[[122 135 156 144 108 125 130 155 107 104]
 [124 132 130 145 133 151 136 125 142 156]]
=>
[[104 107 155 130 125 108 144 156 135 122]
 [156 142 125 136 151 133 145 130 132 124]]

[[128 120 118 143 157 118 127 118 128 123 139 118 128]
 [145 129 132 123 129 125 139 126 127 121 138 117 127]]
=>
[[128 118 139 123 128 118 127 118 157 143 118 120 128]
 [127 117 138 121 127 126 139 125 129 123 132 129 145]]

[[117 122 127 133 126 125 123 118 121 123 125 123 121]
 [118 126 138 133 125 137 144 123 118 128 128 121 136]
 [127 131 128 128 129 133 124 129 127 128 125 130 128]
 [129 137 140 126 134 143 144 135 124 137 133 130 140]
 [125 129 135 132 134 135 137 126 123 131 130 125 133]
 [123 113 113 148 127 113 105 106 127 108 103 118 119]
 [116 118 128 122 123 118 119 121 118 121 126 125 116]]
=>
[[121 123 125 123 121 118 123 125 126 133 127 122 117]
 [136 121 128 128 118 123 144 137 125 133 138 126 118]
 [128 130 125 128 127 129 124 133 129 128 128 131 127]
 [140 130 133 137 124 135 144 143 134 126 140 137 129]
 [133 125 130 131 123 126 137 135 134 132 135 129 125]
 [119 118 103 108 127 106 105 113 127 148 113 113 123]
 [116 125 126 121 118 121 119 118 123 122 128 118 116]]

[[130 117]
 [149 118]
 [130 117]
 [136 118]
 [132 117]
 [134 109]
 [157 118]
 [124 117]]
=>
[[117 130]
 [118 149]
 [117 130]
 [118 136]
 [117 132]
 [109 134]
 [118 157]
 [117 124]]

[[137 120 142 136 141 119 116 115 133 107 120 115 135]
 [110 115 108 130 141 146 145 123 112 139 123 107 127]
 [130 140 114 138 134 148 137 128 124 110 131 110 145]]
=>
[[135 115 120 107 133 115 116 119 141 136 142 120 137]
 [127 107 123 139 112 123 145 146 141 130 108 115 110]
 [145 110 131 110 124 128 137 148 134 138 114 140 130]]

[[129 131 125 129 126 134]
 [119 131 127 126 130 125]
 [103 129 125 130 128 125]
 [123 128 130 134 125 131]
 [127 128 126 131 126 133]
 [131 126 131 130 124 129]
 [119 131 129 133 126 123]
 [146 125 126 130 133 133]
 [136 129 127 132 130 125]]
=>
[[134 126 129 125 131 129]
 [125 130 126 127 131 119]
 [125 128 130 125 129 103]
 [131 125 134 130 128 123]
 [133 126 131 126 128 127]
 [129 124 130 131 126 131]
 [123 126 133 129 131 119]
 [133 133 130 126 125 146]
 [125 130 132 127 129 136]]
---
[[128 139 139 120 122 117 141 134 142 134 135 125]
 [121 125 126 136 134 115 137 134 129 118 134 138]
 [138 123 130 121 133 122 130 133 139 137 117 117]
 [130 127 128 130 127 123 130 121 127 138 117 129]
 [123 125 131 127 122 123 136 131 129 126 127 123]
 [149 124 139 130 120 121 121 120 126 140 120 100]
 [140 145 128 140 127 135 132 140 139 110 118 151]]
=>
[[125 135 134 142 134 141 117 122 120 139 139 128]
 [138 134 118 129 134 137 115 134 136 126 125 121]
 [117 117 137 139 133 130 122 133 121 130 123 138]
 [129 117 138 127 121 130 123 127 130 128 127 130]
 [123 127 126 129 131 136 123 122 127 131 125 123]
 [100 120 140 126 120 121 121 120 130 139 124 149]
 [151 118 110 139 140 132 135 127 140 128 145 140]]

[[118 130]
 [130 141]
 [117 135]
 [134 138]
 [124 148]
 [126 137]
 [113 125]
 [128 150]
 [129 138]
 [123 154]
 [111 139]]
=>
[[130 118]
 [141 130]
 [135 117]
 [138 134]
 [148 124]
 [137 126]
 [125 113]
 [150 128]
 [138 129]
 [154 123]
 [139 111]]

[[105 115 124 126 134 126 129 124 115 134 137]
 [110 121 122 123 137 129 131 120 124 139 132]
 [145 127 135 135 130 133 119 128 136 125 125]
 [135 142 123 122 126 129 136 127 140 131 120]
 [119 136 119 118 130 126 139 124 133 136 125]
 [133 129 126 126 138 135 128 119 142 140 123]
 [153 142 133 131 119 129 127 135 140 119 119]]
=>
[[137 134 115 124 129 126 134 126 124 115 105]
 [132 139 124 120 131 129 137 123 122 121 110]
 [125 125 136 128 119 133 130 135 135 127 145]
 [120 131 140 127 136 129 126 122 123 142 135]
 [125 136 133 124 139 126 130 118 119 136 119]
 [123 140 142 119 128 135 138 126 126 129 133]
 [119 119 140 135 127 129 119 131 133 142 153]]

[[130 130 126 128 128 127 127 128 128 130 129 126 124]
 [133 114 152 129 124 121 145 139 137 110 133 139 139]
 [126 126 130 127 127 129 129 127 129 126 128 130 133]]
=>
[[124 126 129 130 128 128 127 127 128 128 126 130 130]
 [139 139 133 110 137 139 145 121 124 129 152 114 133]
 [133 130 128 126 129 127 129 129 127 127 130 126 126]]

[[132 133 131 123 139 129 121 125 142 124 139 123 126]
 [130 119 151 131 128 115 122 127 140 125 132 129 112]
 [125 123 123 137 131 123 119 131 133 128 125 129 126]]
=>
[[126 123 139 124 142 125 121 129 139 123 131 133 132]
 [112 129 132 125 140 127 122 115 128 131 151 119 130]
 [126 129 125 128 133 131 119 123 131 137 123 123 125]]

[[135 143 111]
 [140 129 154]]
=>
[[111 143 135]
 [154 129 140]]

[[126 131 121 127 122 123 126]
 [118 136 136 118 117 126 118]
 [116 134 134 115 117 122 115]
 [121 136 136 120 120 129 122]
 [107 134 139 106 111 117 104]
 [137 122 123 137 136 132 137]
 [118 134 133 117 118 123 117]
 [135 129 119 134 124 116 124]]
=>
[[126 123 122 127 121 131 126]
 [118 126 117 118 136 136 118]
 [115 122 117 115 134 134 116]
 [122 129 120 120 136 136 121]
 [104 117 111 106 139 134 107]
 [137 132 136 137 123 122 137]
 [117 123 118 117 133 134 118]
 [124 116 124 134 119 129 135]]

[[146 135 120 133 138 127 128 133 128 127 147 122 125 128]
 [123 134 142 131 121 133 136 133 139 131 117 142 140 126]
 [107 111 128 112 137 121 115 123 125 117 117 119 120 123]
 [123 134 131 139 124 136 126 129 130 126 128 134 130 117]
 [135 132 132 124 129 134 131 126 131 133 144 134 128 129]
 [115 130 121 136 143 122 127 138 123 131 125 122 129 111]]
=>
[[128 125 122 147 127 128 133 128 127 138 133 120 135 146]
 [126 140 142 117 131 139 133 136 133 121 131 142 134 123]
 [123 120 119 117 117 125 123 115 121 137 112 128 111 107]
 [117 130 134 128 126 130 129 126 136 124 139 131 134 123]
 [129 128 134 144 133 131 126 131 134 129 124 132 132 135]
 [111 129 122 125 131 123 138 127 122 143 136 121 130 115]]
---
[[140 127 109 141]
 [118 139 144 108]
 [150 126 110 144]
 [144 125 116 142]]
=>
[[141 108 144 142]
 [109 144 110 116]
 [127 139 126 125]
 [140 118 150 144]]

[[141 135 128 126 128 108 148 140 131 118 143 121]
 [116 113 120 142 128 147 107 127 144 128 148 147]
 [141 114 131 116 134 124 115 130 125 136 132 112]
 [120 112 108 135 133 132 139 142 136 107 128 117]
 [142 127 113 130 125 119 116 111 117 126 132 135]
 [120 123 142 112 133 126 131 119 122 144 143 148]
 [124 120 117 136 125 147 135 133 122 116 140 108]
 [117 137 144 138 124 119 122 133 121 107 120 130]]
=>
[[121 147 112 117 135 148 108 130]
 [143 148 132 128 132 143 140 120]
 [118 128 136 107 126 144 116 107]
 [131 144 125 136 117 122 122 121]
 [140 127 130 142 111 119 133 133]
 [148 107 115 139 116 131 135 122]
 [108 147 124 132 119 126 147 119]
 [128 128 134 133 125 133 125 124]
 [126 142 116 135 130 112 136 138]
 [128 120 131 108 113 142 117 144]
 [135 113 114 112 127 123 120 137]
 [141 116 141 120 142 120 124 117]]

[[125 124 125 121]
 [143 141 108 127]
 [150 131 111 126]]
=>
[[121 127 126]
 [125 108 111]
 [124 141 131]
 [125 143 150]]

[[122 129 136]
 [127 134 129]
 [107 111 151]
 [131 138 128]
 [127 133 127]
 [125 132 131]
 [119 123 147]
 [127 129 142]
 [117 124 136]
 [124 126 143]
 [108 114 149]]
=>
[[136 129 151 128 127 131 147 142 136 143 149]
 [129 134 111 138 133 132 123 129 124 126 114]
 [122 127 107 131 127 125 119 127 117 124 108]]

[[120 120 120 120 125 124]
 [134 118 125 127 113 144]
 [133 120 127 131 120 151]]
=>
[[124 144 151]
 [125 113 120]
 [120 127 131]
 [120 125 127]
 [120 118 120]
 [120 134 133]]

[[140 113 146 143 153]
 [121 111 139 138 140]
 [121 109 127 131 138]
 [126 110 137 130 144]
 [136 118 148 134 147]]
=>
[[153 140 138 144 147]
 [143 138 131 130 134]
 [146 139 127 137 148]
 [113 111 109 110 118]
 [140 121 121 126 136]]
---
[[137 130 127]
 [139 129 111]
 [100 134 135]
 [147 137 105]]
=>
[[130 127]
 [129 111]]

[[115 109 120]
 [114 137 137]
 [123 149 131]
 [127 149 147]]
=>
[[109 120]
 [137 137]]

[[121 127 131 122 151]
 [133 130 134 140 132]
 [125 129 129 124 141]]
=>
[[127 131]
 [130 134]]

[[129 145 126 123]
 [138 104 141 140]
 [134 153 130 128]]
=>
[[145 126]
 [104 141]]

[[126 120 147]
 [126 128 152]
 [130 139 147]]
=>
[[120 147]
 [128 152]]

[[136 140 136 104]
 [123 139 136 105]
 [123 140 136 107]
 [123 140 136 104]
 [123 140 137 104]]
=>
[[140 136]
 [139 136]]

[[116 141 129 125]
 [138 130 137 139]
 [110 122 103 119]
 [145 125 145 142]]
=>
[[141 129]
 [130 137]]

[[114 134 111 137 149]
 [126 127 102 133 135]
 [140 123 114 124 125]
 [113 134 115 137 146]
 [119 132 130 131 137]]
=>
[[134 111]
 [127 102]]
